Each path is a new rotation, seen through one point. The rows after it are directions, each followed by how far the rotation turns it, in degrees per step (0 if it stays put).
Each turn is a multiple of 5 degrees from 10 to 175, or 0.
Each row of a path follows its step; steps can be skipped.
path 1
step 1: [-20  -3  13   9   6 -11  -9  19 -33  -7  -5 -17  13 -27   6  -4  22  -1
   0   8  -7   6 -16 -10  10   8   8  -6   0   7  18  26   6   7 -14  10
  -9  -2   3  12  -4  -6  -6   9]
step 6: [ -6  -5  -1  11  28  -7 -18  -1  -2  11   3  10   7  -8   9   1   6   0
  17  26 -11   3 -16   1   5   2  11   7  22  14  -4  -5  18   4  17   9
 -21  -7  -4  25   6 -14  -7  21]
step 9: [ 14  -3   6  -6 -10 -22   5   9  -5  -4   2 -15  11  -4   4  12  36  17
   6   6  -2  -2  -2   5  -4   9   6  -3 -14  -7  11 -15  14  -2   6   1
  19  18 -14  16 -15 -10  -3  30]
step 10: [ -5   1   1  19  23   2 -19  11  -9   7  -5  -8   1  -3  15   7  23  12
  20  29  23   1  -5  17   3   0   9  -7  14 -19   2 -18  13  -5  12  -3
  -2  -7   3  17  13  -7   5   9]
step 12: [-13  -4  12  -1  13   3 -26  12  -8  17 -11  -8  12 -35  20  -9  13  -7
  -5   9 -10   4 -11 -11   5  -1   7   0   7   4  21   6   7 -12   2  -7
  -1   8   0  33   9  13  -4  -3]
step 13: [ -4 -10  17  -2  -4   1   2  -1 -14  -3   1 -14  27  -9  11  -3  25   5
  14  13 -21   1  -4   6  -7  18   5  13 -11  12  -9  -1   1  -7  -3   9
  -9  16 -11  21 -26 -18 -14  15]
step 17: [-15   1 -12  11  11  -4 -12   0  -4  -5   0 -11  17 -13  16  -7  19  14
  17  25 -16  13  -6   3   8   4  12   3   9  16   8   3  -4 -14  18   7
 -20  -7 -23   0 -20 -14 -14   6]
step 18: [ -2  -2   6  15  -1  -7  -6   1  10   7   7  18  15 -27  21 -17   0  12
   5   0   7  -2 -24 -13  -4  12  20  -1   9  -7   0   3  24   0  -2  11
   3  15  -2  21   1 -19 -25   0]
step 19: [-19  -1  12  -8   9   4   1  13 -29   2  13  -9   1  -5  17 -23  10   4
   4  19 -14   3 -17  -1 -10  11  10   8   7   9  22 -17  16  13  -2  17
  18  -9   0   7 -20   3  -4   5]
step 20: [  8 -12  14   1  10 -17   9   2  -8   6  16 -10  -6  -6 -11   9  19   1
   6  10   6  -5 -16  -6  24   9  -1 -10   5   5  13  -6  17  10   9   7
  11  27  -1  33  -4 -21  -5  14]
step 21: [-11  -2 -16   2  23 -25 -13  26  -3   6   1 -13   5   5  15   4  23  13
  13  24   6   9 -12   5  13 -13  13   9   3  -7   4 -14   1   6   6  -9
   4  -7 -22   3 -14  -5  -5  18]
[ 6  4 -1 -3 -1  2  4  1 -1  6 -3 -6  0  9  1  3  2  7  3  0  3  0 -2  0
  6 -8 -2 -5 -4 -2  2 -1  2  2 -6  1 -1  0 -1 -1 -2  0 -1  1] -> 60
[-4  4 -5  4  0  0 -1 -4  0  3 -2  5 -1  4  5 -4 -1  3  2 -5  6 -3 -1  3
 -2  0  5  7  6 -1 -3 -5  3  0 -7  4 -1  3 -1 -3  2 -3  5 -1] -> 95
[-1 -6  3  2  5 -8  4  0 -2 -3 -5  2 -8  3  0  2  7 -1 -1  1  5  3 -6 -1
  3 -1 -4  1  0  2 -1  0  1  2  4 -1 -4 -3 -1 -4  6  2  7  0] -> 70
[ 3 -1  0 -2 -5  2  6 -5  3 -2  0  1  2 -5  7 -7 -2  2  3  3  1  0 -8  1
 -2  2 -4  3 -9  5  1 -3  1 -5 -2 -5 -1  0  3 -1  0  2  0 -1] -> 70
[ 3  3  0  2 -2  1  1  1 -1 -2  3  1  2 -1  3  6  1  2  1  3 -1  2 -3  1
 -6  4  4 -6  0  0 -4  1  5  3 -2  8 -1 -7 10 -4  5  3 -1  5] -> 85
[-1  1 -1  0 -7 -3  0  1 -5 -1 -1 -6  2  1 -6 -1  0  2 -3  1  1 -5 -3 -1
 -1  7  3  5 -4 -1  6  6 -2 -4 -2  1  0  0 -4 -9  2 -5 -1  5] -> 175
path 2
step 0: [ -5  -2  21   8 -16   6  -3  -5  -3   4  18 -17 -11  -5   4   4  -9  -1
   4  15  16  -6   9  -5  15  23   9   1   8 -11  21   0  -8  20  15  -7
   3  -2  -5  -8  -2 -18  12   1]
step 1: [-11   0  12   3   5 -13  21   1  -5   5 -12  19 -25   7   6  19  13   3
 -17  -2  14  -8   9  -2   2  -1  12   4  -7 -17  17  -6   0  11  15  -1
   3  -6  -9  -6  -1 -10 -11  14]
step 2: [ 12  -8   2  -9  14  16  -5  12  -4  -9  13   3   0  17  21   7  -1 -16
 -14  11   2   2  10  -4  -5  -3  16  10 -20   0  12   7   9  -2  17 -11
   3 -11  -2   3 -23 -17  -5   4]
step 4: [-29  -8  12 -11  10   8   9  -6   8 -10 -24  -1 -18  14  25   0   5   3
  -1   6   2  -1  18   4  -3   2   3   3  -7  -1  17  -8  -4   7  -6  -3
   9   4 -13   8  17 -15  -6   3]
step 9: [-13 -13  14 -15  11  11   1   4  21   8   3  -1 -20 -12   7   4   4  -5
 -11  -1  20   9  16  20  -2   6   3  -9 -13   3  -8  -5   1   0   5   2
   5 -10  23  -9  13 -13 -10   5]
step 11: [  6  -1  -3 -10 -11   2  -4 -15  -6   4   4   2 -32  -2   7  -9  -6  -5
   5   8  23   5  17  -4   6   0   5  -9  -3   6  11 -21  -3  10  24 -14
 -13 -11 -14  10   3  10   4  -6]
step 13: [-12  -4  -7  -1  15  21 -17   9 -14  14  16 -13   0   2  19   1 -13  -1
   5  -2  19  -3   2   1  18  -4   7  22 -11   0   7  -2   0   0  14   9
  -7   5 -14 -10  -1  -9 -12  11]
step 15: [ -1   0  22   7  -7  19  20   3  -1   9   4  10 -19   0  17  -2   5 -13
   7  -7   5   6  11   6 -24  -8   9   9 -10  -4  10  -3 -18  -4   6 -14
   9  13  -3  -8   0 -17  -4  14]
step 18: [ -6  -2   4  -6   0   3   3   9 -11   8  10 -13  -4  11  18   6   0  -7
  -8  15   3  -2  18  -7  -7  -3   2  13  -9  -4  30  12 -14   1  12 -19
  11 -10  -9  -8  10 -25  10   7]
step 21: [ -7  -9  15   0  -1  26 -13 -16   0   0  13 -11   4   5  16 -12  -7 -13
   0   2   5 -10  25  -7   1   4   4  -5  -4  -5  10   0  -7   1  -6 -12
  26  -8 -17  12 -12 -12   8   3]
step 22: [-21   8   6  -4   6  22  12  -5  13   6 -12  -1 -21 -11   3   2   5   7
   3  -8  11 -18  12 -10   8  15  -7  -6  -1 -15  23 -11   3  17  17  -4
   6  -1  -4   6   7   2  -7  -9]
[ 0 -1  6 -1 -2 -3  4  1  0  8  4 -4  3 -4  0 -9 -1 -4  0  0  2 -1 -4  0
 -3  1  2 -3 -4 -4 -5  2 -2  2 -3 -4  4 -4  3 -1  4 -6  7  1] -> 120
[ 2 -1  3 -2 -5  5  1  0  8 -8  0  3  0 -3  0 -4  0  0  4 -3  5  0  4  7
  0 -2  2 -1  2  6 -2  1 -3 -1 -7  2  2  7 -2  4  1 -4  0  0] -> 65
[ 0 -4  1  2 -3  2  4  2 -1 -4  3  4 -4  1  3 -5 -3 -1 -6  1  3  1 -3 -2
 -4  7 -2  1  2  5 -4  5  2 -7  4  1  1 -3 -4 -4 -1  4  3 -8] -> 120
[-4 -4  4  1 -1 -2 -3 -8 -1 -6  4 -3  3  3 -5  2  1  2 -1  2  2  1  0 -3
 -1  1  1 -9  0 -3 -1  2 -3 -4  2  3  5  3  7 -1 -9  0  2  2] -> 155
[ 6 -2 -1  6  0 -2  5 -2 -6 -1  8 -6 -3  1  0 -1 -1 -2  3 -4  4  1 -3  1
 -2 -7  2  4  8  2  2 -2 -3 -2  4  1  0  3  2 -4  5 -1 -5  4] -> 20
[ -2   1  -4 -10  -3  -7  -3  -3   0  -4   1  -4  -4  -4  -1  -3  -3   3
   0  -3  -3  -4   1   4  -3   4   4   3  -1  -3   6   4   1  -1   3  -3
  -2   6  -1  -2   3   4   5   2] -> 60
[-4  3  2 -6  7  2 -3 -6 -4 -1 -4 -4  0  3  1 -5  1 -5  5 -2  0  0 -4 -5
  4 -5  2  1  0  1 -4  1 -2 -2  0 -1  3  3 -6  1  2  2 -1 -7] -> 45
